128 stands for zero in the data rows.
Each row in the table below has a label, given by one hidden rule.
[219 130 137 153 111 179 156 208 169 188 121 123  99 134 160 119 132 159
 110 173 100 165  83 111 148  47 141 147  85 190  86  14 106 152 115 118
 123  99 102 130 131  85  85 111 164 114 194 100] sm
[184 150 183 178 255 168 177 255 150 120 101 205 129 220 200 107 105 143
  55 154 101  79  50 136  79  26 151 144  77 175 219  95 103 146 105  81
 121 126 101   0 146  99 102 130 205 131 166 159] sm
[185 166 158 236 119 255 135   0 146  88 255  65 220 255 242 185  51 153
  61 140 106 255 179  64 172 193 157 134 212  67  11 106  87  91  38 117
  70 111 165 130 116 197  78   0 117 169  94  84] rm
[198 134  60 186  83 224 191 179 166 166 116 171  86 173 151 133  97 146
  98 145 122 255  97 118 239 156 139 123  88 148   0 124 115 123  40 127
 103  88 139 164 160 155  90 113 213 143 128  73] sm
[255 168  42 196 165 242 162 150 109 202 108  98 172 157 169 155  74 141
  96 125 119 194 141  90 210  74 146 131 207 162  83 136 139 106 137  87
  81 117 170 121 106 157 107 173 117 164 132 104] sm
[178 141 169  90 200 106  79 106  90  84 163 124 175 148 111 137  91 142
 140 131 114 167 141 113  86  89 159 130  62 128 255 143 152 131 169 133
 131 154 127  83 145  57 147 112  93 102 186  98] rd
[177 133 174 167 128 175 170 131 147 124 102 149 116 201 183 128 163 146
 122 170  97 255 151 126 183  80 147 156  64 174 115 106 122 145  75 158
 110 129 112 108 162 154 101 168 178 139 156 142] sm
[ 92  82 154  86 220 122 140 255 117  97  66 150 153  71  46 130 164 133
 103 142 114 117  65 152  71  75 149 161  76 255 247 143 111 171 161 138
 164 148  66 116 157  42 145 186 191  87 133 155] ng
[ 68 107  90 161   0 107 177  92 117  97  64 119  70 142  76 134 119 117
 117 149 155  88 109  99 255 109 108 134  81 129  70  92 136 153 197 172
 163 103  85 140 153 100 114 157 133 149  99 122] sm
[106 118 128  79 123   6 109  73 105 204 118 144 116  86 126 136 208  75
 196 108 161  51 125  90  88 130 136 108  57 142 123 166 142 117 138 164
 179 115 108  67 156  96 180 159 146 106 136 207] dt
[194  93 217 122 255  53 106 246 159 203  84 175  90 134 104  65 150 109
 127 133 115 152  75 100 101  45 122 155   0 225 168  68 105 137  54 151
 160 140  78  26 141  28 104 202 193 140 185 177] ng
[193 153 174 136 138 119 126 196 122  81 110 148 172 133 114 123 126 118
 109 121  63 151 114 123  54 144 138 138 171  60 235 151 113 124 128 136
 146 140 115   0 139 143 104 168 129 132 147 112] rm
[154 129  54 190 113 255 105  33 149 109 202 133 137 114 143 192  87 148
  48 141 124 222 166  86 220 151 149 129 207  85 224 119  81 134  74  98
  81 120 165 173 118 175 149  98  86 173 127  74] hr
[161 143  14 123 134 126 126  65 142 145 151  83 110  40 128 103 143 131
 128 132 123 153  96 124 125 163  92 105 106 178 104 202 123 144  71 116
 166 123 124 205 133 156 169  93 105 150  79 113] rd
[129 160 192 158 129 118 124 175 123 189  59 132 109 143  65 116 128 118
 138 124 126 140 119 180  91  89 151 172 107 160 187 151 126 129 171 100
 123 136 107   0 142  98 175  73 148 101 156 134] dt
[ 80  52  23  57 178   6 114  67  79 137  95 116 110  53  50  98 171  97
 187  64 135   0 117 160  53 143 116 100 154 129 251 237 170 143 239 222
 141 129 153  27 127  42 186 196 127  86 127 142] dt
[ 86 117  15  82 166  24  89   0  94 156  90 144 142   0 147 122 117 121
 210 121 138  35 159 144 113 194  94 107 200 159 255 155 161  97 146 148
 136 125 169 177  98 135 159 209  90 107 129 135] rd
[124 116 168 157 120 141 147 152 152 195 118 150  89 184 102 123 172 122
 129 137 106 151 103 128 234 129 122 119  70 204  36  56 124 138  91 108
  97 114 104 251 148 118 148 146 135 126 145 106] ng
[156 113 233 104 255  50 190 255 142 198  58 213  64 178  69  81 249 150
 148 131 118   2  26 118 108  49 144 183  54 255 144  80 114 136  83 136
 152 139  21   3 181   0 117 199 237 134 190 193] ng
[147 109  17 146 158 172 138  66  97 124 147 114 118  48 150 135 125 110
 142 102 144 115 192 173 124 155 160 114 112   2  66  87 134 118 126 140
 130 126 138 172 116 144 140  96  49 147 115 197] rm
[ 98 151 152  93 113 107 192 148 131 156 113 167 137 201 149 121 110 135
  40 132  98 172 145 148 130  81 125 108 102 150 132 111 107 115 116 135
 113 128 169  59 124 163 105 128  89 139 151 104] sm
[ 39 119 114  95 157 147  98  18  91 148 198  94 168 111 144 147  63 126
 167 125 131 207 189 119 107 168 137  69 155  51  86 173 113 115 112 135
 100 143 163 199  82 177 119 138  70 121 113 160] hr
[  0  80   0 106 135   0 103 120 112 172 112 124 164  28  77 116 142 114
 172 112 144  73 122 131  74 111  62 114  36 142  80 188 162 120 155 164
 137 119 150 198 135 141 131 144 139 106  89 230] hr
[243  80 203  81 113  74 130 160 130 218  23 126  44  97  62  62 200 103
 228 116 122  54  89 123 109 137  79 145   0 237 166 152 134 174 169 160
 156 142  54  82 163 111 163 196 255 103 137 191] dt
[ 62 112  35 160  37 125 118  86 147 150 120 103 150  78 101 155 147 148
 148 108 169 198 116  97 230 105 118  88 145  93  70 127 144 132 142 186
  98  98 151 232 102 172 145  82  70 150  98 130] hr
[ 64 128  30 102 106 219 120 188 100 239  72 105  49 100 118 126 186 120
 161 145 103  81 130 112 178 181  87  96 104 177   0 116 139 128 141 192
 103 119 125 195 152 134 114 208 182 125  97 151] rm
[ 84 127  79  61  83 163  48   0  88  29 169  61 140 144 150 140  52 135
 100 114 120 151 171 138  87 197 137 117 165 148 160 158 132  89 159 140
 129 142 195  55 103 164 185  33  42 116 110 140] rd
[  5 115  91 135 141 165 111 117 127 117 112 105 131 172 144 151  92 133
  90 128 159 161 158 108 132 212 120 122 234  54 195 146 154 135 171 150
 144 115 183 197 108 118 155  98 155 148 162 140] rd
[ 32 105 147 130 218  53 130 106  82 144 133 133 117 134  71  71 113 106
 193 127 143  84  99 145  11 129 105 120  30 169  86  95 130 159 183 165
 123 121  75 138 134  70 135 159 171 116  75 102] ng
[ 68 117  73  39 159 135 109  69 119 205  54 125  89  80 157 123 159  97
 120 128 121 159 125 117  76 163 142 112  28 139  88 129 142 175 115 120
 118 132 126 151 117  90 165 174 101 128  94 180] dt
[129 174 141 166 124 182 169  90 164 113 194 119 125 174 163 174  42 154
 140 117 124 202 147 102 246 169 148 119 168 109  42  86 118 109  56  78
  90 117 147 239 130 156 128  54 141 144 127  34] sm
[236 160 221 159 216 248 161 118 155 141 184 120 146 183 175 136  83 126
 135 140 130 188 132 140 219  61 141 137 167 162 132 126 114 118  72  97
 132 138 117 131 127 207 101  72 157 125 160 128] rm
[ 41 120  20 108  66 130 111  92 104 147 182  98 139  42  98 134  60  87
 191 120 167  28 167 151 133 204  85  91 176 110 196 206 144 146 121 185
 166 136 154 153 102 140 159  91  68 103  80 151] rd
[ 73 169  22 184  57 145 107 127 156  50 255  73 189 171 212 162  76 148
 106 122 145 159 222 104 175  99 140  89 236  75  95 149 117  98 164  45
 112 142 130  57 107 212 155 101  81 125 147  28] hr
[ 57 116 201 111 184  33 114 186 145 108 109 122 178 143 142  90 114 120
 118 117 134  95 118 132 119  91 126 141 153 162 244  94 140 102 200 165
 106 115 115 163 111 173 137 142 100 129 122 137] hr
[ 66 119   0 162   0 200 113   0 109 176 169  90  76   0  98 122 146 105
 150 144 177 138 140  98 193 162 102  98 218  43  37 117 138 143  50 169
 151  91 151 255 101  95 136 116 131 145  47 145] dt
[ 86  86 136 139  65 112 132 131  97  79 176  78  76  40  72  81 193 109
 175 128 162 102  86 144  98 171 110 124 115 211  69 150 149 163 166 146
 147  88 128 137 132  73 106 169 227 121 128 154] ng
[  0  98  50 154  45 162 147 177 125 255 134  81  78  56 127 109  89  99
 101 140 146 187 146 116 117 189 113 113 106 192  20 173 157 120 207 178
 142 115 117 176 114 103 144 131 194 161  85 168] ng
[ 41  88 150  93  81  57 100 137 114 152 150 114  87 110  74 105 161 116
 163 152 130  26  89 154  99 116 107 115 126 139 151 178 152 129 155 163
 158 121 139  43 138  87 149 167 141  98  94 210] rd
[115  92   0 151  99 189 152 210 119 255  52  88  78  63  87 121 196  93
 130 163 150 134  97 101 205 132  76  87 132 178  63 141 146 154  48 186
 165  99  84 213 155 138  52 133 142 124  97 154] sm
[170 141 210 182 255 140 197 203 147  95 147 162 162 151 185 139 132 165
  41 139 138 152 124 132 189 131 154 143 109 110 157  47 105 140 102  89
 125 131 163  86 133 173  73 137 155 159 173  85] sm
[ 35 114  94  57 255   0  69  57  75   7 125 157 248  97 123 113 133 129
 232  74  85   0 143 179   0 151 135 171 142 143 255 155 158 101 241 116
 140 167 134   0 113  60 229  88  79  46 119 191] rd
[101 143   4 154  76 127 152 104 136 131 136  84  72 110 151 117 141 138
 138 172 146 202 153 105 199 168  84 125 203 144   4 137 146 152  12 133
 119 107 166 246 132 202  99 183 178 168  76 146] rm
[202 173 171 109 183  82  75   0 127 217  61 135 238 119 123 118 102 132
 117  79  89   0 179 198   0  80 177 147 111 163 231 161 124 114 255 146
 166 171 157  76 143  30 170 145 158  90  96 129] dt
[139 158 133 177  48 155 128   0 166  49 171  89 160  38 233 149  60 131
  82 144 140 231 177 114 181 111 105 132 183  47 204 117 120 122   0  79
  89 123 147 164 118 213 102  49 115 155 128 103] rm
[  8 146   0 164   0 255  94  45 132 114 221  29 150  52 135 175  56 154
 109 120 135 150 214 103 165 153 116 100 242  45 124 206 129 114   9 123
 109  78 226 255  97 224 146  41  63 146  53 106] hr
[ 97 135 255 110 224 121  87 194 132  91  91 142 128 197 156 151 198 140
 116 123  93 113 134 143 113 129 128 137 123 107 157 118 133 154 201 121
 133 165 146  97 143 104 136 110 128 104 143 142] rd
[114 126 163 160  58 168 132 186 183 186 116 140 114  60 134 147 143 121
 112 136 134 179 179 101 191 148 122 136 120 143   0 158 101 150  95 137
 102 117 137 152 123 196  84  44  91 140 128  98] rm
[ 83 166 152 103 173  78 110 130 145   0 139 122 170 109 211 152  86 143
  89 132 104 170  89 153 164 116 127 128 180 100 173 119  92  92 145 118
 103 150 150 140 127  97 179  68 104 130 140  68] dt
[209 127 207  85 172   1 129  93  85   0 129 131 199  64 117 112  95 105
  95  90  87  35 143 164  68 126 105 140 119 102 255 182 128  97 199 123
 134 152 150  27 108  44 171 173 103  94 161 136] dt
[165 102   0  42 255 110 105  26 114  80 112 119 160 140 121 152 131 112
 169  92 121  16 171 159  22 144 111 119 161 130 217 149 147  85 176 114
 128 181 152  54 125 110 152 106  91  84 160 108] rd
[182 112  42 167 207 255 153 155 146  94  58 129 172 153 154 164 101 159
 106 132 113 141 130 146 142  67 134 134 159 107 106  88 108 144 177 104
 118 141 112   0 118 190 109  31 142 133 135 135] rm
[219 102 116 193 183 200  99 157 142 179 158 148  78 173 122 110  80 105
  88 134 149 121 100  93 139 124 107 129 124 140 115 149 105 117 140 134
 151  98 139 164 147  80 113 165 180 158 157 150] dt
[182 122 246  56 255  37 101 252  91 146  56 202 138 204  95  81 224 125
 152 119 126   0 108 135  34 103 136 153  32 126 255 139 140 139 188 135
 175 123  79  40 142  53 167 140 118 105 152 146] dt
[ 37 166  55  46 104 150  72 169 100  69 183 109 225 145 177 164  61 100
 183  98 147 108 137 178 120 198 134 121 158  68 255 174 148  95 177 135
 122 126 182 203 109 188 156  86  65 135 109 114] hr
[ 87 132 255 127 190 255 113 158 144 110 161 111 184 180 146 127  99 128
 138 119 111 116 173 148 133  93 122 132 166 187 161  97 125 124 135  94
 137 119 117 127 146  97 157  81 100 103 151  62] dt
[186 114 192 138 156 105 178 192 132 143  21 162 108 142  73 116 194 113
 109 165 113 117 122 132 118  71 103 128   0 210 125  46 145 153 143 108
 159 117 107 132 174 159  91 240 139 113 140 133] sm
The hidden rule looks at only part of the columns. Which column or columns, counting from 0, in order?
6 41 42
Here are more rows. What is the label of each one?
[255 155 181 207  79 220 138  76 152  60 201  89 155 210 196 185  96 150
  85 153 114 255 163 103 255  88 162 145 224 142   0 145 101 101  72  40
  71 109 185 255 120 230  60  39  98 204 108  59] rm
[212 162  98 145   0 251 135  52 195  69 104 149  88 191 183 164  45 153
  87 136 121 255 135 101 135 191 123 127 175  86  83  75 118 123  92  63
  96  81 153 147  92 165  89 135 118 134 124 124] rm
[ 88 139 134  77 107 106 149 184 106 202  50 129 107 115  51 104 175 137
 157 149 140 103  89 114 127  99  94 127 125 145  76  84 132 156 195 193
 139 125  84 177 146  79 123 177 125 149 127 111] ng
[155 145 220 134 106 152 159  85 132 140 229  77 154 119 169 180 102 137
 112 149 127 205 146  95 127 100 127 138 150  97  92 184 112 132  95 104
 119 115 165 222  95 159  76 114 124 162 134  58] sm
[125 141 222  31 255  53  94 120  90  39 139 143 150  47  66 145 166 106
 187  76 106  50 105 197   0 151 125 157  73 129 255 126 165 108 222 114
 199 182 130  47 113  57 198 179 126  91 140 176] dt
[136 164 124 147  77 255 108  73 161 107 141  73 123 191 135 200  61 163
  49 157 145 255 153  61 190 150 125  89 222   0  12  90  72 109  28  70
  99 144 160 178 112 239  87  52 142 163  96  79] rm
[ 82  87   1 105 132   0 119 139 135 254  59 149  25  28 120 122 141  96
 129 152 188 199  76 141 137 142  77 141 125 120   0 129 131 152 225 187
 154 101 122 193 136  28 115 126 194 131  92 135] ng
[ 66 127 183 114 118  34  76  58 115  48 151 130 112 108 107 146  80 115
 135 105 124 135 149 182 138 128 131 102 154 118 249 133 130 113 119 129
 102 149  99   2 134 173 119 150 114 135 122 190] hr
[172 173 131 158 129 146 120 129 136  33 179 157 145 176 158 152 121 130
 155 133  87 150 119 116 151 120 147 135 198 105 213 113 104 130  61  96
 132 131 159  48 132 158  93  95  84 145 129  50] rm
[255 162 255 121 168 108 152 255 155  70  87 172 167 255 138 142  84 149
  15 125 114 182 143 142  89  41 175 146 146 213 226  82 103  97  47  97
  87 167 152  55 127 154 116 127 110 139 191  61] sm
[ 28  86   9 149  87   0 141 179 136 207   0 152  58 125  35  84 167  78
 161 152 161 103  89 157 106 131 125 108  65 101 103 105 156 127 135 144
 169 116  95 147 153  79 122 189 196 116 126 137] ng
[ 90 129  19  94  87 144 119 106  83 153 159 157 133 103  67  87 132 107
 201 132 133 141 136 129 144 152 120 165  84 120 134 132 142 133 234 148
 153 172 110  55 111  39 172 130  94 101 128 184] dt
[255 131  86 142 156   0 115 252  82 134  82 165  80 108 100 108 121 126
 170 116 118 157  84 126 205 113 130 110  65 193 181 120 111 138 152 113
 127 117 112 130 129 155 142  74 179 100 122 124] hr
[225 134 189 116 255  94 144 255 140  52  61 157 198 132 108 131 118 125
 155 120  76  84  65 126 116  96 155 161 141 227  33 109 107 133 180 122
  93 140 103   0 128  66 187 166 107 111 190 114] dt
[131 138 102 121 139  68 130 241 124  55 139 134 172 185 154  93 131 109
 155 139 109  72  94 168 118 128 150 149  99 131 177  34 111 147 142 105
 141 148 127  27 136  50 131 140 110 119 142 221] ng
[155 138 223 110 236  66 116 181 128 114  52 165 191 148 124 106 155 124
 110 131  99  65  65 164 114  80 169 164 130 200 161 178 111 149 173  93
 115 142  75  44 163  19 114 107 133 104 180 136] ng
[176 137 148  64 155   0  86 106 129  42 158 131 167  93 116 137 139 114
 151 100  93  44 156 160   0 141 133 152  95  84 255 183 124 120 234 183
 119 160 105  90 133 124 163 140  87  99 188 170] rd
[ 36 130 172 108 192  38 132 130  96 127  85 128 132  74  53  89 180 122
 181 128 100  61 132 181  86 156 127 151 152 211 202 142 144 146 168 123
 168 135 120  72 135  84 162 160 130 114 114 195] dt
[144  90 121  79 101  51 100 162  92 151 175 113 141  78 137 107 127 109
 110 150 124 144 111 131  95 126 138  82 199 149 207 143 153 110 247 118
 137 104 145 149 125 197 172 146  91 148  86 192] hr
[ 56  88 255 162 204   0 131 248 110 160  29 168 104 146 101 105 242 128
 145 129 109  67  80 116  91 111 126 151  91 198 154  99 116 114 146 173
 144 142  99 155 159  76 185 228 203 142 138 161] dt
[214 156 178 122 184 255 105 136 121  41 174 150 193 152 188 129  17 129
 134 131  87 103 171 163  81  74 143 150 157  14 146 142 125  97 148 103
 125 157 156 112 107 137 162  79  54 137 180  79] rd
[159 125 146 132 120  68 137  85 129 199 121 144  77  96 103 131 188 125
  55 128 124 131  83 112 171 176  93 131 198 233  25  87 129  98 132 136
 145  94 106 151 140  67 113 169 128 138  91 156] ng
[ 21 104 132  51 130 106 113  60 103 160  72 111 150 120 134 105  56 126
 143 129 124 148 117 135 136 159 154 138 163  83 126 173 148 127 109 132
 151 126 107 140 113 127 163 228 103 111 141 120] rd
[ 79  93   0  58 119  10  79 160  79 179 103  99 131  41  71 103 204 112
 183 102 149   0 113 179  66 192  90 123   0 188 255 186 169 130 228 198
 165 126  69 100 122  69 134 220 116  79 125 162] rd
[124 125 175 153 124 128 122  96 142 189 111 164  73  83 171 135 151 138
  92 135 165 195 129 135 193  95 126 128 142 141  89 147 136 120  92 164
  96 129  67 159 131 149  96 196  88 131  74 100] rm
[ 45 126 168 139 142 157 107 137 137  97 140 123 163 188  66 141 169 147
 166 134 120 196 170 105  54 107 134 134  52  71 122 136 116  85 118 125
 107 142 124 130 109 180 121  79 105 144 131 135] hr
